A single turn carries every row of the set below to another of its rows. Some are shown first; where does it send the rows asked next?
J_389: [ 0.36  2.09 -1.07 -1.72  0.82  2.17 -1.29 -1.01  1.57 -1.20  0.56  0.44
  3.21 -2.41 -0.84]
J_490: [-0.32  2.50 -0.41  1.09  0.46  0.90 -1.99  0.50  1.29  0.71  1.96 -3.04
  1.17 -1.61  0.53]
J_647: [ 0.09  3.54  0.38 -0.35  0.93  0.95  0.46 -0.36  3.65  1.46 -0.61 -1.69
  1.77 -2.84  0.16]
J_314: [ 1.13  2.29  0.67  0.72  0.67  0.05 -0.59  0.33  0.37 -1.80 -0.35 -1.22
  2.49 -2.06 -0.85]
J_670: [ 0.51  3.27 -1.04  0.45  0.11  0.69 -2.20  1.56  1.62  0.27  1.90 -2.35
  1.31 -0.55 -0.68]
J_617: [ 0.90  2.18  0.86  0.95  0.86  0.06 -0.62  0.00  0.16 -1.61 -0.16 -1.24
  2.46 -2.31 -0.58]
J_765: [-1.31  2.49 -1.29 -0.89 -0.31  1.48 -0.05  0.83  2.03  2.71  1.06 -0.33
  1.50 -2.38 -1.76]
J_147: [ 0.08  2.67 -1.00  0.54 -0.10  1.01 -1.95  1.19  1.99  0.14  1.24 -3.28
  1.36 -1.21  0.10]
J_320: [-0.02  1.80 -0.76 -1.37  1.03  2.24 -1.18 -1.48  1.36 -0.91  0.67  0.24
  3.13 -2.88 -0.33]
J_334: [-1.40  2.39 -1.14 -0.77 -0.18  1.45 -0.07  0.68  1.89  2.81  1.17 -0.30
  1.47 -2.51 -1.62]
J_48: [ 0.42  2.33 -0.89 -1.54  1.13  1.97 -1.46 -1.06  1.15 -0.90  1.15  1.01
  3.08 -2.24 -1.10]
J_923: [ 0.83  4.71  0.54 -0.25  1.59  0.19 -0.18  0.11  2.52  1.98  1.11  0.33
  1.53 -1.62 -1.35]
J_373: [-0.04  3.79  1.08  0.32  1.83  0.52  0.13 -0.90  2.43  2.33  0.84 -0.64
  1.47 -2.78 -0.01]
J_416: [-1.38  2.38 -1.30 -0.95 -0.36  1.54  0.03  0.80  2.11  2.65  0.88 -0.51
  1.51 -2.50 -1.62]
J_850: [ 0.04  2.03 -0.58 -1.21  1.37  2.03 -1.37 -1.56  0.91 -0.62  1.25  0.78
  3.01 -2.66 -0.58]
J_12: [ 1.02  4.42 -0.11 -0.91  0.71  0.57  0.13  0.68  3.75  1.10 -0.35 -0.75
  1.87 -1.61 -1.20]
J_265: [ 1.01  2.36  0.95  0.99  1.01 -0.08 -0.71  0.05 -0.09 -1.45  0.20 -0.87
  2.35 -2.13 -0.86]
J_980: [ 1.24  2.51  0.71  0.75  0.84 -0.09 -0.73  0.40  0.15 -1.67  0.03 -0.81
  2.44 -1.88 -1.14]
J_838: [ 0.11  3.10 -0.48  1.04  0.67  0.57 -2.30  0.88  0.90  0.87  2.61 -2.12
  1.10 -0.95 -0.28]
J_552: [-1.47  2.30 -1.18 -0.78 -0.26  1.53  0.02  0.66  2.00  2.77  1.01 -0.52
  1.49 -2.64 -1.48]

J_552 -> J_334
J_980 -> J_314
J_490 -> J_838
Now find these:
J_850 -> J_48
J_373 -> J_923

A single turn carries every row of the set below to another of its rows. Some are shown first; where does it send the rows asked next?
J_847: [ 1.30 -0.22  1.44  1.68 -0.18 -2.41  0.63 -2.35  1.21  1.19 -0.22  1.94
 -1.10  0.06  0.03 -0.38 -0.23 -1.34  0.12 -0.34  0.77 -0.69  0.81 -1.07]
J_925: [ 0.62  0.25 -0.87 -1.23 -1.14 -1.74 -3.02 -0.16 -1.70  0.60 -0.68  0.99
 -0.68  0.76 -0.09  0.16  0.37 -0.44 -0.30 -0.10 -0.17 -0.38  0.51 -0.40]
J_554: [ 0.58 -1.42 -0.14 -0.33 -0.65 -0.92 -0.27  1.38  1.32  0.16 -0.60  2.80
 -0.30  0.80  0.42  0.88 -0.32  0.82  0.20  0.55  1.25 -0.93 -1.62 -2.30]
J_701: [ 0.71 -0.38 -0.90 -1.66 -0.55 -1.34 -2.50 -0.71 -0.76  0.55 -0.95  0.18
 -0.65  0.88 -0.57  0.37 -0.13 -0.76  0.05 -1.75 -0.54  0.07 -0.92 -1.15]
J_42: [ 0.59  1.24  1.02 -1.64  0.36 -1.28 -0.80  1.13 -0.91  1.50  0.37  1.78
  0.73 -0.74  1.05  1.37 -0.68 -0.51  1.41  0.29 -0.21 -0.37 -1.72  0.10]
J_11: [ 0.35  0.21  0.33 -0.81 -0.33 -1.35  0.32  1.59 -0.01  0.78 -1.06  1.81
 -0.26  0.25  0.35  0.54  0.57 -0.39  0.73  0.48  0.12  0.50 -3.40 -1.10]
J_857: [ 0.02 -2.13  0.37 -0.13  0.34  0.65 -0.15  1.62  0.01 -0.32 -0.25  0.77
 -0.71 -1.08  0.14  0.90 -0.61 -0.67  0.18 -0.74  0.89 -2.82  1.31 -0.26]
J_578: [ 0.31 -0.60 -0.02  0.03  0.54  1.07  1.16 -0.01  0.79  0.82 -1.40  0.30
  0.03 -1.12  0.98  0.71 -1.13  0.38  1.03 -0.16 -0.09 -1.88 -0.96  0.18]
J_464: [ 0.35 -1.78 -0.04  0.98 -0.39  0.12  1.30  2.51 -0.23 -0.49 -0.99  1.71
 -1.37 -0.39 -0.71 -0.08  1.03 -0.92 -0.18  0.01  0.64 -1.10  0.38 -0.65]
J_522: [ 0.35  0.01  0.18  0.34  0.00  0.38  1.94  0.65  1.08  1.70 -1.61  1.82
  0.90 -0.73  0.37  0.79 -1.93 -1.17  1.34 -0.89 -0.06 -1.64 -1.08 -0.35]
J_512: [ 0.50 -0.02 -0.24  0.96 -0.22  0.59  1.29  0.74 -0.05  0.71 -1.28  1.50
 -0.31 -0.89  0.96  0.17 -0.08  0.75  0.56  1.53  0.10 -1.53  0.07  0.60]
J_802: [ 0.64 -2.51  1.06 -0.36 -0.17 -1.67 -1.52  0.72  2.86  0.85 -1.54  1.13
 -0.79  0.92 -0.09  0.74  0.72 -2.34  0.38  0.80  0.34  0.21  1.38 -1.33]
J_858: [ 0.83 -0.27  0.55 -0.87  0.60 -2.13 -1.84  0.11  1.10  0.68 -0.87  0.91
  0.10 -0.94  0.42  1.77  0.79 -3.27  1.53  0.47 -1.24  1.19  1.17  0.14]
J_348: [ 1.13 -1.33  0.82 -0.40  0.39 -1.88 -0.79  0.56  1.94  0.78 -1.47  0.68
 -0.81  0.30 -0.43  0.66  1.63 -2.79  0.93  0.42 -0.98  1.96  0.23 -0.73]
J_926: [ 0.76 -0.41  0.52 -1.13  0.04 -0.81 -1.38  0.91  0.42  0.85  0.85  2.74
  0.67 -0.18  1.18  1.70 -1.58  0.70  0.84  0.38  0.97 -1.78  0.06 -1.09]
J_96: [-0.78 -1.00 -0.33 -1.40  0.53 -2.55 -1.00  0.35  1.31  0.16 -2.28 -0.98
 -1.36 -1.68 -0.28  1.69 -1.17 -1.75  0.33 -0.54  0.33 -0.11  0.77 -0.96]
J_310: [ 0.93 -0.13  0.63 -0.15  0.04 -3.04  0.32  1.85  0.67  1.37 -0.86  1.45
 -1.35 -0.53 -1.43  0.43 -0.47 -1.44 -0.03  0.37  0.24  1.32  2.79 -0.87]
J_321: [ 0.56  0.57 -0.07  1.27 -0.74 -0.12  2.05  1.43  0.25  1.58 -1.51  3.04
  0.56 -0.56  0.38  0.25 -0.84 -0.80  0.87  0.79  0.15 -1.30 -0.07  0.03]
J_475: [-0.13 -0.41  0.58 -0.65  0.60  0.00  0.27  1.65 -0.76  0.47 -0.34  0.95
  0.35 -1.90  0.04  1.43 -1.17 -2.61  1.21 -1.75 -0.08 -2.03  0.27  0.37]
J_967: [ 0.00  0.45  1.05  0.92 -0.15 -2.70 -0.27 -2.83  0.46  0.78 -1.21  0.60
 -1.00 -1.03  0.95  0.25 -0.13 -2.16  0.47 -0.07  0.51 -1.26 -0.44 -0.13]
J_262: [ 0.39 -0.36 -0.49 -0.56  0.35 -3.05  0.22  0.88  1.57  0.62 -1.46  1.24
 -0.63 -1.30 -1.29  1.69 -1.55 -2.42  0.70 -1.42 -0.11  1.11  1.44 -1.74]
J_379: [ 0.21 -0.02  0.15  0.47 -0.11 -0.58  1.67  2.55 -1.01  0.31 -1.05  1.92
 -0.30 -1.20 -0.83  0.47  0.44 -2.88  0.86 -1.03 -0.38 -0.36 -0.67 -0.03]
J_761: [ 0.78  0.10  0.50  1.53 -0.11 -2.64  0.61 -2.84  1.14  0.44 -0.96  1.51
 -0.99 -0.68  0.25  0.24 -0.05 -2.02  0.54 -0.80  0.25 -0.32 -0.53 -1.11]
J_964: [-0.24 -0.77  0.82 -0.97  0.20 -2.56 -0.92  1.30  0.40  0.94 -1.66 -0.76
 -2.07 -0.85 -0.40  0.43 -0.07 -0.74 -0.40  1.26  0.71  0.07  2.10 -0.12]
J_550: [ 0.32 -1.46  0.77 -0.80  0.10 -1.96 -2.59  0.22  2.03  0.78 -1.00  1.37
  0.12 -0.34  0.71  1.82 -0.15 -2.84  1.01  0.86  0.07 -0.55  2.34 -0.44]
J_279: [ 0.92 -0.42 -0.49 -1.18 -1.20 -1.73 -1.88  0.08 -0.06  1.38 -0.96  1.74
 -0.09  1.72 -1.21  0.13 -0.87 -1.59 -0.03 -2.18 -0.06 -0.07 -0.45 -1.99]
J_487: [ 0.80  0.21 -0.45 -0.78 -1.75 -2.15 -2.39  0.59 -1.02  1.44 -0.69  2.58
 -0.19  1.58 -0.74 -0.05 -0.43 -1.30 -0.36 -0.54  0.34 -0.51  0.94 -1.21]
J_247: [ 0.54  0.11  1.99  1.04 -0.24 -2.49 -0.26 -2.34  0.55  1.53 -0.48  1.01
 -1.12 -0.29  0.75 -0.35 -0.29 -1.50  0.05  0.41  1.03 -1.61  0.91 -0.08]

J_464 -> J_857
J_348 -> J_802
J_262 -> J_310
Now find these:
J_967 -> J_761
J_522 -> J_321
J_926 -> J_42
J_487 -> J_925

